Each row is where one point has got to under a steady rotation. How many ticks took it there?
The counts run from 0 to 149.
1.052 6.014 -0.118 -0.672 0.203 0.910 1.168 3.609 1.265 1.466 -0.053
 0.777 -2.655 2.089 0.396 -0.146 -2.652 -0.312 1.364 1.095 1.749 -1.163
 0.491 -1.320 0.586 1.596 4.160 0.474 2.198 1.445 1.539 0.519 -1.591
 1.135 2.245 -1.066 1.488 3.381 -1.119 -0.663 0.497 0.654 0.248 2.551
 -3.335 -2.220 0.316 3.836 -0.695 0.875 -0.343 2.472 1.677 0.112 2.394
 -1.290 2.347 -2.249 0.451 | 118
-0.915 1.688 3.548 -2.118 0.138 2.063 1.079 0.977 2.123 1.293 -1.629
 0.019 -1.562 0.869 1.100 0.109 -1.221 1.898 0.047 1.048 -0.065 -0.516
 -1.282 -1.850 -0.464 0.371 2.496 -0.375 3.201 2.737 1.171 1.388 -1.775
 -1.516 2.419 2.300 -0.071 2.635 -1.399 -0.656 -1.191 0.064 0.645 -1.053
 -2.275 -0.299 2.728 1.590 2.591 3.475 0.820 4.579 0.556 1.481 -0.974
 -2.629 2.571 1.094 -4.878 | 107
0.360 4.952 0.065 -0.294 0.335 1.429 1.221 4.519 1.787 1.094 -1.083
 0.786 -2.585 2.557 1.147 -0.309 -2.673 -0.256 1.224 1.962 2.272 -1.098
 0.860 -1.989 0.265 2.328 3.606 0.282 2.213 1.080 0.765 0.104 -0.691
 1.309 1.958 -0.580 1.263 3.205 -1.230 -0.415 0.301 0.881 0.428 2.210
 -2.969 -1.750 0.638 3.715 -0.511 0.853 -0.212 0.400 1.481 -0.329 3.371
 -2.807 2.406 -2.063 0.732 | 119
1.421 2.577 0.951 -1.146 -0.739 -1.034 -2.253 1.064 0.252 2.869 -1.575
 1.322 -4.596 2.606 -1.668 -0.028 -2.892 1.336 -0.845 1.933 0.212 -0.123
 -0.146 -1.464 1.708 3.031 2.640 -3.512 3.183 3.549 -1.026 0.216 -2.308
 -1.271 0.312 0.494 0.131 0.296 0.704 0.988 -2.261 1.626 -2.650 2.506
 -1.570 1.680 -0.612 0.681 0.995 2.237 -3.696 2.202 0.300 -0.761 -0.935
 1.842 3.025 0.957 0.072 | 147
0.661 1.779 2.036 -1.209 -0.688 0.022 -2.318 2.283 1.956 1.523 -1.722
 0.909 -4.941 2.583 -0.914 -0.210 -2.525 -0.833 1.162 2.374 0.587 -0.347
 -0.457 -2.574 1.301 3.274 2.333 -2.567 2.413 2.791 -1.657 0.943 -2.402
 -0.815 -1.676 0.275 0.177 1.090 -0.460 -0.895 -1.120 0.375 -1.903 3.045
 -2.147 0.888 -0.982 -0.209 1.221 0.698 -4.752 2.782 0.268 -1.742 -0.548
 0.354 3.806 -0.263 0.359 | 57
0.098 0.887 2.045 -0.682 -1.053 -0.802 -3.137 2.336 2.426 1.908 -1.598
 0.770 -4.607 1.942 -1.315 -0.378 -2.493 -1.198 0.618 2.438 0.972 -0.985
 0.021 -2.600 0.857 4.021 1.764 -1.917 2.881 2.963 -2.106 0.619 -2.254
 -0.756 -1.650 0.869 -0.282 1.014 -0.321 0.163 -0.524 1.640 -1.936 3.324
 -2.257 1.074 -1.543 -0.664 0.640 1.345 -4.066 1.720 0.762 -2.246 -0.212
 -0.175 3.848 0.226 -0.196 | 149
1.516 4.228 1.169 -1.323 0.587 0.025 -0.599 0.045 -0.041 1.866 1.500
 2.478 1.048 0.915 -1.104 -1.960 -2.253 3.382 -1.885 0.868 2.434 -2.435
 -2.190 -0.605 0.908 0.775 3.987 0.001 1.424 3.609 2.041 -2.411 -0.444
 -2.372 1.466 0.969 0.680 1.851 0.099 0.137 -1.091 1.693 0.611 3.287
 -2.289 -2.005 0.859 1.869 1.559 2.161 -0.099 4.312 0.953 2.282 -0.556
 -0.419 -0.623 -0.177 -3.318 | 93
1.963 2.225 0.881 -0.799 -0.146 -0.500 -1.712 0.685 -0.129 2.619 -2.095
 1.443 -4.004 3.041 -1.797 0.126 -3.172 2.647 -1.530 2.461 0.362 -0.623
 0.139 -1.670 1.631 3.257 2.490 -4.256 3.795 3.230 -0.851 -0.258 -2.451
 -1.730 1.098 0.361 -0.056 -0.460 0.611 0.916 -2.983 1.440 -2.371 2.173
 -1.356 2.666 0.381 0.934 1.230 2.168 -2.690 1.679 0.675 -0.545 -0.453
 1.049 2.413 1.278 -0.822 | 146
-0.473 2.316 2.131 -1.476 1.715 0.173 -0.498 3.234 2.228 1.615 -2.548
 2.156 0.419 1.850 0.943 -2.576 -0.769 2.194 -1.021 3.105 3.368 -2.563
 -1.472 -1.619 -0.913 2.253 3.544 -1.587 2.432 3.400 0.761 -2.591 -0.716
 -2.086 2.510 2.227 -0.432 1.568 0.016 1.152 -0.744 0.277 0.736 1.252
 -2.827 -0.312 2.280 2.251 0.965 2.656 -0.599 0.234 1.692 0.626 0.556
 -3.485 0.118 -0.072 -2.416 | 98
-0.538 3.249 2.945 -1.871 -1.042 0.710 0.125 0.412 1.350 1.584 1.002
 0.466 -2.006 0.287 -0.277 0.546 -2.063 0.459 0.085 -0.009 0.070 -0.603
 -1.004 -1.273 0.110 0.081 2.913 1.302 2.985 3.286 0.667 1.831 -2.023
 -0.205 1.835 2.155 0.770 3.828 -0.721 -0.157 -0.036 1.307 0.590 0.177
 -1.998 -1.162 0.683 1.576 2.005 3.400 0.676 6.415 1.493 1.707 -1.555
 -1.037 2.142 0.210 -4.498 | 17
2.125 2.847 0.099 -0.240 -1.015 0.251 -0.552 -1.708 0.262 1.174 1.995
 2.492 -3.663 1.839 -1.427 -1.929 -2.158 3.148 -1.898 -0.317 0.957
 -1.671 -0.189 -0.358 2.253 2.164 3.154 -2.115 0.882 1.895 1.740 -0.687
 -1.691 -1.364 -1.499 -1.749 1.029 2.011 0.914 0.245 -2.096 3.744 -1.484
 3.902 -1.334 0.992 1.640 2.222 1.533 1.745 -0.647 2.666 1.511 -0.895
 0.836 -0.025 1.414 -0.568 -2.905 | 70
-0.874 1.262 2.800 -0.829 -0.090 2.621 1.324 4.629 1.489 1.951 -2.647
 0.225 -1.947 2.226 0.350 1.968 -2.461 -0.522 0.934 1.729 0.182 0.605
 -0.192 -5.184 -0.325 3.081 2.409 -1.053 3.204 0.593 -1.547 1.215 0.446
 0.169 -0.035 1.357 -0.449 1.995 -2.973 -1.966 -0.912 -0.202 -0.038
 0.942 -1.704 0.170 0.062 1.137 0.976 2.008 -0.649 1.674 -0.354 0.953
 2.862 -3.464 4.201 -0.011 -0.579 | 36
0.266 1.119 0.935 -0.010 -0.173 0.006 -1.421 2.109 2.857 1.700 -0.547
 2.471 -2.666 2.092 -0.440 -3.490 -1.618 1.459 -0.859 1.404 2.512 -2.025
 -0.388 -1.361 1.006 4.225 2.393 -2.292 0.305 1.294 0.465 -2.418 -0.272
 -0.764 -2.238 -1.370 0.343 1.982 0.437 1.000 -0.475 3.144 -0.553 4.951
 -1.976 0.215 0.922 2.093 0.394 2.409 -1.805 -0.963 2.014 -1.978 2.798
 -2.844 1.599 -0.571 -1.717 | 74
-1.022 -1.459 4.425 -0.262 -0.947 1.524 -1.165 2.833 3.583 2.687 -0.778
 1.472 -0.808 1.360 0.055 -2.180 -1.080 0.919 -1.106 1.080 0.833 -0.594
 -2.109 -3.118 0.014 4.312 1.079 -1.119 0.757 2.030 -0.846 -1.855 1.105
 -1.966 -2.274 0.995 -0.624 1.204 -1.323 0.142 -0.350 1.725 0.428 3.767
 -1.668 -0.232 0.264 -0.061 1.527 3.612 -1.781 1.730 1.153 -0.053 2.116
 -3.494 3.038 1.414 -4.051 | 82
2.257 3.358 1.531 -0.186 -1.336 2.304 0.570 1.279 -0.045 1.640 0.794
 0.031 -2.946 1.953 -0.893 2.583 -4.739 0.725 0.070 -0.177 -1.309 -0.104
 0.115 -3.648 2.147 2.026 2.004 -0.130 3.224 1.591 0.031 1.519 -0.891
 -0.062 -0.117 0.639 0.766 0.634 -2.085 -2.379 -2.268 1.362 -0.810 2.622
 -1.588 -0.714 -0.971 0.849 1.145 0.733 -1.131 5.421 -1.258 1.898 0.920
 0.653 4.465 0.003 -1.204 | 132
0.131 0.489 1.631 -0.380 -0.116 0.500 -0.833 1.569 2.595 2.128 -1.037
 2.387 -2.522 2.557 -0.334 -3.358 -1.384 2.753 -2.017 1.363 2.041 -1.358
 -0.711 -1.374 0.514 4.375 2.392 -2.842 0.630 1.945 0.593 -2.555 -0.050
 -1.525 -1.721 -0.848 0.149 0.972 0.337 1.779 -1.391 2.790 -0.318 3.817
 -1.690 1.171 1.960 2.158 1.038 2.984 -1.420 -1.331 2.077 -1.360 2.811
 -2.916 1.584 0.366 -2.274 | 75
1.301 2.951 0.047 -0.130 -0.988 -0.769 -1.550 0.659 1.783 1.769 1.896
 2.548 -3.733 1.695 -1.163 -3.037 -2.254 1.061 -0.430 0.362 1.866 -1.552
 -0.816 -0.664 1.914 3.353 3.048 -1.079 -0.063 1.833 1.147 -1.340 -1.007
 -0.634 -2.070 -2.064 1.323 2.459 0.982 0.607 0.008 3.202 -1.331 5.753
 -2.121 -0.717 -0.170 2.102 0.216 1.460 -2.409 1.542 1.891 -1.909 2.016
 -0.309 1.873 -1.435 -1.004 | 72
0.733 4.997 0.297 -1.217 0.855 2.479 2.639 0.823 0.287 0.653 0.290 0.419
 -2.466 1.585 1.096 0.412 -2.614 3.056 -0.331 0.349 1.058 -1.680 0.586
 -1.419 0.963 0.092 4.138 -0.247 3.066 1.604 2.472 0.718 -1.488 -0.193
 3.136 -0.206 1.122 3.118 -1.066 -1.018 -1.509 1.246 0.386 0.399 -2.164
 -0.346 2.826 3.789 1.182 1.786 2.146 2.958 1.136 1.207 1.157 -2.134
 1.686 -0.943 -3.022 | 115
0.364 0.443 3.652 -1.035 -1.514 1.420 -0.947 -0.279 1.527 3.042 1.448
 1.451 -0.115 1.041 -0.816 -1.150 -2.076 3.014 -1.865 -0.417 -0.211
 0.203 -2.789 -1.783 0.873 1.969 1.957 -0.466 1.082 2.659 0.708 -1.339
 0.034 -2.442 -1.009 0.910 0.231 1.148 -0.771 -0.021 -1.478 1.862 0.544
 3.146 -0.901 -0.584 0.492 0.022 2.324 3.887 -0.920 5.163 0.139 2.489
 0.102 -0.690 2.050 1.856 -5.192 | 85
-0.790 -0.607 3.789 -0.295 -1.368 0.532 -1.988 3.032 4.003 3.086 -0.696
 1.426 -1.341 1.624 -0.077 -2.478 -1.265 -0.326 -0.327 1.462 1.305 0.060
 -2.162 -2.513 0.036 4.141 1.556 -0.324 0.312 2.161 -0.774 -1.424 0.699
 -1.343 -2.888 0.622 -0.252 1.743 -0.673 0.617 0.263 1.606 0.731 4.261
 -1.652 -1.428 -0.744 0.237 1.062 3.318 -2.651 1.779 1.173 -0.255 1.932
 -2.699 3.132 0.689 -2.747 | 81
0.191 3.245 2.420 -2.053 0.438 0.283 -0.447 1.510 1.390 3.312 -2.443
 1.243 -0.454 1.904 0.708 -1.763 -0.482 2.907 -0.652 2.233 2.143 -1.274
 -2.482 -0.443 -0.642 1.305 3.892 -1.657 2.733 3.965 0.960 -1.258 -1.794
 -2.234 3.724 2.085 0.107 1.788 0.219 1.530 -0.984 -0.426 0.569 0.409
 -2.290 -0.937 1.864 2.446 1.524 3.831 -0.666 2.472 1.425 2.236 -0.955
 -0.465 0.704 1.163 -2.164 | 100
1.447 3.787 1.098 -0.107 -0.698 1.804 0.112 2.515 0.222 0.694 0.955
 0.316 -2.682 1.564 -1.197 1.933 -4.986 -0.521 0.539 0.382 -0.738 -0.951
 0.808 -4.125 2.149 2.035 1.939 0.720 3.138 1.419 -0.693 1.304 -0.691
 -0.053 -0.789 0.365 0.603 1.118 -2.735 -2.961 -1.239 1.417 -0.935 3.118
 -1.999 -1.043 -1.543 0.391 0.443 -0.331 -1.521 5.014 -1.226 1.033 0.932
 -0.302 4.426 -0.776 -1.056 | 133
-0.056 1.378 3.312 -0.644 -0.384 0.867 -1.206 2.142 2.511 0.988 2.416
 2.209 0.425 0.624 -0.972 -2.002 -2.221 0.071 -0.302 0.396 1.684 -2.415
 -1.758 -2.613 0.690 2.010 2.237 1.790 0.660 2.685 0.200 -1.612 0.903
 -1.264 -2.105 1.207 -0.086 2.429 -1.628 -1.066 0.759 1.937 0.997 4.887
 -2.683 -3.189 -1.078 0.070 1.058 1.333 -1.261 4.705 0.451 0.840 0.542
 -2.126 1.727 -0.691 -4.163 | 88
1.325 3.207 2.001 -1.028 0.860 1.014 0.228 0.287 0.234 1.226 1.349 2.948
 1.408 1.212 -0.519 -2.064 -1.831 3.945 -2.873 0.770 2.024 -2.824 -1.739
 -1.582 0.735 1.201 3.414 -0.169 1.432 3.286 1.944 -2.756 0.096 -2.755
 1.405 1.017 -0.001 1.744 -0.508 -0.124 -1.289 1.784 0.677 2.792 -2.467
 -1.122 2.111 2.044 1.386 2.539 0.938 3.475 0.801 2.158 -0.007 -1.842
 -0.686 0.198 -4.346 | 92
0.970 2.498 2.056 -1.045 -0.786 2.802 1.866 1.602 -0.948 2.164 -0.371
 -0.232 -1.861 2.005 -0.637 3.109 -3.384 2.041 -0.383 -0.175 -1.166
 1.104 -0.483 -4.336 1.646 1.494 3.052 -1.116 3.400 0.994 -0.201 1.360
 -0.338 -0.782 1.007 1.317 -0.152 1.327 -2.655 -2.388 -2.651 0.528
 -0.439 1.001 -1.113 0.671 0.776 0.852 1.810 1.656 0.050 4.563 -1.392
 2.458 0.880 -0.878 3.542 0.597 -2.074 | 39
-0.012 -0.591 4.137 -0.776 -1.080 1.830 -0.554 0.258 2.065 2.976 0.052
 1.426 0.002 1.317 -0.643 -1.428 -1.601 3.148 -2.365 -0.101 0.002 -0.294
 -2.648 -2.292 0.420 2.684 1.510 -0.939 1.278 2.367 0.452 -1.434 0.505
 -2.713 -1.092 1.387 -0.316 0.805 -0.905 -0.001 -1.841 1.884 0.752 2.269
 -0.765 0.225 1.426 0.039 2.778 3.994 -0.142 3.797 0.200 1.457 0.765
 -1.882 2.371 2.307 -5.443 | 84
1.726 2.709 1.688 -0.339 -0.937 3.030 1.025 1.219 -0.404 1.954 -0.352
 -0.351 -2.532 2.152 -0.565 2.632 -4.554 2.077 -0.342 0.063 -1.717 0.201
 0.049 -3.521 1.910 1.988 1.979 -1.058 3.620 1.484 0.259 1.409 -0.851
 -0.498 1.081 0.531 0.248 -0.059 -2.370 -2.417 -3.070 1.095 -0.728 1.309
 -1.165 0.344 0.246 0.604 1.535 1.538 -0.732 5.078 -1.677 1.914 1.047
 0.128 4.317 1.062 -1.844 | 131
1.373 2.107 0.318 -0.889 1.525 0.522 -0.449 1.558 0.049 0.996 -3.221
 1.711 -3.800 3.128 -0.279 -0.039 -2.882 2.632 -0.989 2.719 1.519 -1.402
 0.477 -2.968 1.240 3.314 3.213 -5.235 3.603 2.274 -0.339 -0.622 -1.357
 -1.914 1.122 0.447 -0.595 -0.304 -0.348 -0.588 -3.119 1.058 -1.862
 1.691 -1.610 3.116 1.917 1.429 1.463 0.753 -2.415 -0.545 0.170 -0.960
 0.530 -1.089 2.174 0.379 -0.226 | 53
1.415 2.089 0.238 -0.631 0.894 0.035 -1.383 1.374 -0.031 1.891 -2.572
 1.591 -3.200 2.913 -1.321 -0.305 -3.032 3.230 -1.809 2.306 0.969 -1.552
 0.967 -1.824 1.518 3.330 2.233 -4.444 4.073 3.014 -0.831 -0.997 -1.895
 -1.709 1.502 0.594 -0.389 -0.590 0.227 0.699 -3.204 1.977 -2.177 1.864
 -1.208 2.885 1.280 1.587 1.322 1.829 -2.033 0.086 0.347 -1.044 0.580
 -0.017 2.109 1.048 -1.105 | 145
0.860 2.466 0.025 -0.284 1.420 0.075 -0.929 3.283 0.628 0.359 -2.169
 2.308 -2.801 2.725 -1.088 -0.912 -3.318 1.195 -0.892 3.163 2.204 -2.943
 2.101 -2.977 1.307 3.865 1.998 -3.250 3.352 1.986 -1.212 -1.232 -0.912
 -1.021 0.014 0.703 -0.651 -0.309 -0.911 -0.288 -1.785 1.778 -1.767
 3.222 -2.564 1.699 -0.025 1.407 0.090 -0.124 -2.022 -0.675 0.361 -1.906
 2.018 -2.283 2.219 -0.530 0.109 | 143
0.728 4.062 1.396 -1.294 -1.340 1.506 1.510 2.134 0.261 4.405 -2.224
 0.005 -2.908 2.751 -0.022 2.063 -2.539 1.241 0.255 0.984 0.298 2.062
 -1.247 -2.115 0.355 2.297 4.343 -1.570 3.439 1.568 0.234 1.069 -1.373
 0.228 3.089 0.110 0.789 2.674 -0.669 0.493 -1.569 -0.570 -0.027 0.772
 -1.340 -0.105 0.750 2.988 0.626 3.371 -0.669 2.269 0.639 2.172 1.754
 0.245 2.731 0.649 0.233 | 32
0.078 0.981 1.195 -0.357 0.032 0.307 -1.174 0.788 2.429 -0.933 1.156
 2.232 -3.837 0.964 -0.870 -1.782 -2.614 -0.154 -0.165 0.554 0.570
 -2.863 1.099 -3.240 2.024 2.668 1.634 -0.890 1.076 1.006 -0.129 0.069
 -0.866 -0.552 -4.245 -0.339 -0.165 1.993 -1.192 -1.849 -0.179 3.701
 -1.260 4.329 -2.104 0.646 0.681 0.605 1.243 0.205 -1.338 2.580 1.056
 -2.952 1.097 -3.302 2.949 -1.402 -3.497 | 66
2.268 5.143 -0.730 -0.655 0.473 -0.276 -0.460 2.336 -1.159 0.933 0.072
 2.225 -3.193 2.519 -1.477 0.514 -3.876 0.377 0.610 1.924 2.097 -1.930
 0.525 -2.933 2.782 2.445 4.074 -1.920 2.599 2.064 -0.104 -0.598 -1.552
 -0.488 0.072 -0.090 0.464 1.199 -0.748 -1.413 -1.127 0.869 -1.729 4.131
 -2.483 -0.340 -0.958 1.330 0.240 -1.120 -2.707 1.866 -0.153 -0.272
 0.762 0.313 1.773 -1.797 1.980 | 49
0.315 3.292 2.904 -2.118 -0.159 0.081 -1.120 1.359 1.656 3.292 -1.931
 0.880 -0.888 1.901 0.317 -1.257 -0.466 1.276 0.217 2.143 1.931 -0.318
 -2.843 -0.189 -0.602 1.480 3.859 -0.697 2.616 4.265 0.932 -0.381 -2.169
 -1.663 3.262 1.983 0.930 2.184 0.147 1.462 -0.418 -0.749 0.759 0.753
 -2.402 -1.697 0.942 1.832 1.168 3.551 -1.753 3.453 1.110 2.102 -1.504
 0.562 1.322 0.989 -1.436 | 101
1.466 6.253 -0.333 -0.769 -0.422 1.086 1.557 2.015 0.336 1.449 0.601
 0.744 -2.896 1.884 0.484 0.121 -2.818 1.125 0.711 0.510 1.389 -0.659
 0.361 -1.023 1.169 0.710 4.185 0.443 2.561 1.612 2.377 0.940 -1.908
 1.004 2.861 -0.799 1.596 3.587 -0.797 -0.714 -0.450 0.768 0.251 2.147
 -2.800 -2.072 0.993 4.078 -0.005 1.364 0.329 3.268 1.649 0.779 1.578
 -0.554 1.743 -1.559 -0.198 | 117
